First come named turns, each shown by rows before and after it. For each pair of rows after them, which turns, in which order, take the first row to the second? The first pair is done for you.
turn z830:
[-26  16  12 -18  -3  -7  13  16  -5 -15  21   9 -31  -6  -3   3  13]  ->  [ 15   4  12  -7   1 -18  14  -2   0 -30   9  17   7  20  -2   8 -33]
[ 39 -10  -7 -20   2  -6  -9   6   9  -6  -3  -1  -7   2  13 -16 -25]  ->  [ 13  -7  -7 -26  -1  -6  -9   6  -1  12   3 -19 -35 -20   3 -18   5]
[ 20 -18 -18  40 -12  16 -26  -7   1   1 -35 -32  23  -6 -16  -5  10]  ->  [-15 -13  -8  22 -14  28 -21  12  14  -6 -13 -22  -9  -1  -3   2  56]
[-31   0   9   9   2 -23 -25  35  17  11   3  -4  18 -10  13 -25  38]  ->  [  8  -4   1  23   6 -29 -28  25  26   2 -10   4  55  10  15 -23  -5]
turn z426:
[  5   2  -5  -9  18   7  38 -15  -8 -26  18  22  -6  15  -2  18 -33]  ->  [ 21  -6   2   3   5  13  24 -12   2 -32  -2  24  13  35  12  28 -10]
[-37  11   9  28  -1   3   6  32  10 -19   5  13  19  14  17   6  30]  ->  [-38  15  11  20 -13   7  -1  33  11 -12   2  10   2   4   7   0  50]
[ -2   3 -31  36   6   5  46   4 -18  -8  -7  14 -20  25   2  15 -52]  ->  [ 14  -5 -28  46 -14  13  22   9  -8  -9 -33  14   5  42  20  21 -23]
turn z911:
[  5 -27 -22 -14  -6   0 -18  -3   8  35 -37 -17  -8 -50 -10  -7  18]  ->  [  9 -29 -21 -24  11 -15 -16  -2   5  35 -25  -3   0 -49 -10 -22  -7]
[ 33 -13   1 -15 -10  16 -23 -11  35  19 -26 -12  37  -9   4  -3  -2]  ->  [ 28 -13   5 -24   5   0 -20  -9  45  17  -6   2  38 -14   0  -7 -21]
[ -3   2  -8   1 -18   6   4 -11 -17  18 -21 -27 -14 -13  -4   4  14]  ->  [ 15  -1  -9  -7 -15  -2  -9 -17 -16  19 -24 -24  -8 -15  -6  -4  -7]
[ -9  17  14 -33  26  -9   7  25  39  17  12  12   3   2  -4 -26  31]  ->  [-15  14  12 -18  14   5   9  26  35  10  10   5   0   2  -2 -15  49]

(2 to 3 turns a pair)
[-19   0  -1 -27  14  -5  19  -7 -14  -2  28   6 -30 -13  -4  -6  -7]  ->  [-16   2  -2  -6  -3  17  17  -8 -20   3   6 -10 -32  -9  -8   8  24]	z911 then z911
[-25   0   7  11 -12   7 -24  22  23   7 -13  -9   8 -11  -4 -15  56]  ->  [ 23  -8   6  16   2  -9 -25   7  34  -9 -17  14  50  17  12 -17  -7]	z830 then z911
[  3  14  -7  -8  34 -12  28 -24 -18 -15  25   8 -19  -4 -23 -13 -79]  ->  [ 58 -21   4   6  -9  -3 -14  -4  30 -10 -29  22  43  41  18 -10 -32]	z426 then z426 then z911
[-46  14  -3  -8  13 -12  24  19 -10   9  41   5 -13 -25 -17  -9 -21]  ->  [-11  12 -10   1  20 -16  24   6 -19   3  28   0  12 -17 -22 -12 -61]	z830 then z830
[-25   9  14  16 -13  34   1   4   7 -17 -18 -12 -25  -5  24  27  54]  ->  [ 39  -9   5  21   5  14  -7 -16   8 -28 -35   3  32  18  25  17 -40]	z830 then z911
[ 20   7  -1  -7   9  -7 -23 -16 -30  41 -20 -33   4 -49 -34 -27 -40]  ->  [ 42  -6  16  28   7 -14 -32   0   3  12 -33  -4  65  -1   3 -20 -45]	z911 then z426 then z426
[ 65  -7 -28 -40   6  -5  16 -45 -33  -9  14 -27 -14   9 -30 -27 -57]  ->  [ 19  -5 -18 -45 -30  18  -1 -14 -20  25   1 -54 -48 -12 -24 -20  62]	z426 then z426 then z830
[-28   5  14 -14   7  -3   8   5  -3 -11  37  34 -28   7   3   6 -22]  ->  [-45  11  12  -4   5  -1   4  14  -6  -8  29  20 -25  -5  -4   5   5]	z426 then z830 then z830
[  7   9  -1  25  -4  21 -26 -10  -3  -6 -15 -12  41  12 -12  19   8]  ->  [-10   6   8  25  -9  25 -21   3   6  -8  -1   3  28  21   0  27  27]	z830 then z830
[-24   9  -3  16  11  -2   4  -4 -22  26  -3 -37 -26 -27 -18  -6  18]  ->  [  1   3   1  -6  20 -14   1 -13 -16  30   2 -27 -16 -30 -26 -22 -22]	z911 then z911 then z911
[-42   5   1 -18   1   6  20  14  -5   3  36   6 -49 -19  11   4  11]  ->  [  4 -11   7  11 -17  15   8  13  21 -21   4  25  10  42  49  20   2]	z830 then z911 then z426
[ 17   8   2   0   0 -10  22 -28 -19 -10   6   6  -8   2   1  -6 -56]  ->  [ 24   0   9   9  -4 -15  11 -18   0 -16  -3  21  16  19  13  -3 -49]	z426 then z911
[-10  -4   1  45 -15  16 -21  11  -4  10 -19 -30  36 -18 -24 -12  22]  ->  [  4  -7   3  49 -13  13 -21  12   5  -2 -27 -19  56   0  -5  -8   8]	z830 then z830
[ 50  -3 -11   6  -2  -4  -9 -32 -28  -3 -43  -8  28  -6 -12   0 -48]  ->  [ 54 -17   1   3  -4 -11 -18 -15  -2  -8 -40  16  48   9   5  -6 -35]	z911 then z426
[ -6 -25  17  -8  -2  -4 -10  16  24   0 -11  39  36   7   2 -38 -32]  ->  [ -3 -26   9  -6   2  -6 -17   9  15  12 -12  25  35  -6  -9 -39 -45]	z830 then z830 then z830
[-16   2   8  -3   0  -4  -4   5   0  10  18   2 -19 -16   6  -4  17]  ->  [-12   1  13   0   6  -4  -1   6  13  -2  20  12 -16   2  14   0  14]	z830 then z830 then z830
[-30  33  15  40  29 -23  28 -17 -42 -31  37 -20  23  14  18  -8 -35]  ->  [-34  30  22  59  17 -10  17  -3 -31 -34  22 -20  36  33  33   5   0]	z830 then z426
[-19  -1 -12  10  -6   4  13  18 -40  -1  -9 -14  11 -29 -31   9 -21]  ->  [-33   3 -10  -2  -6   1  21  27 -37   0   6 -10   0 -33 -27   7   7]	z830 then z830 then z830
[ 39 -15  -1  29  -9 -16 -32   3  17  -1 -45   9  80  19   8  -8 -19]  ->  [ 39 -28  11  -3 -14 -18 -49  20  34  20 -39  18  56   3  12 -23  26]	z911 then z426
[-19  -2  20 -19  29   6  21  21 -22 -17  27  37 -36  -3 -13   0 -29]  ->  [-25   4  11   8   1  39  18  13 -34  -9  -4   9 -45   9 -12  26  23]	z911 then z911
[-19   3   7 -15  -5   3  14   7 -14  -4  25   0 -41 -10  -4  -7  27]  ->  [-25  12  -1  12  -1  10  27   4 -26 -19  22  -2 -28   5  -4   3  15]	z426 then z911
[ 19  16 -15 -31 -19  -3   1 -36   2  17   7 -43   5 -21 -14  16   2]  ->  [-22  25   1 -45 -12  -8  12 -14  16  10  33 -18 -15 -12   3  13  18]	z911 then z426 then z830
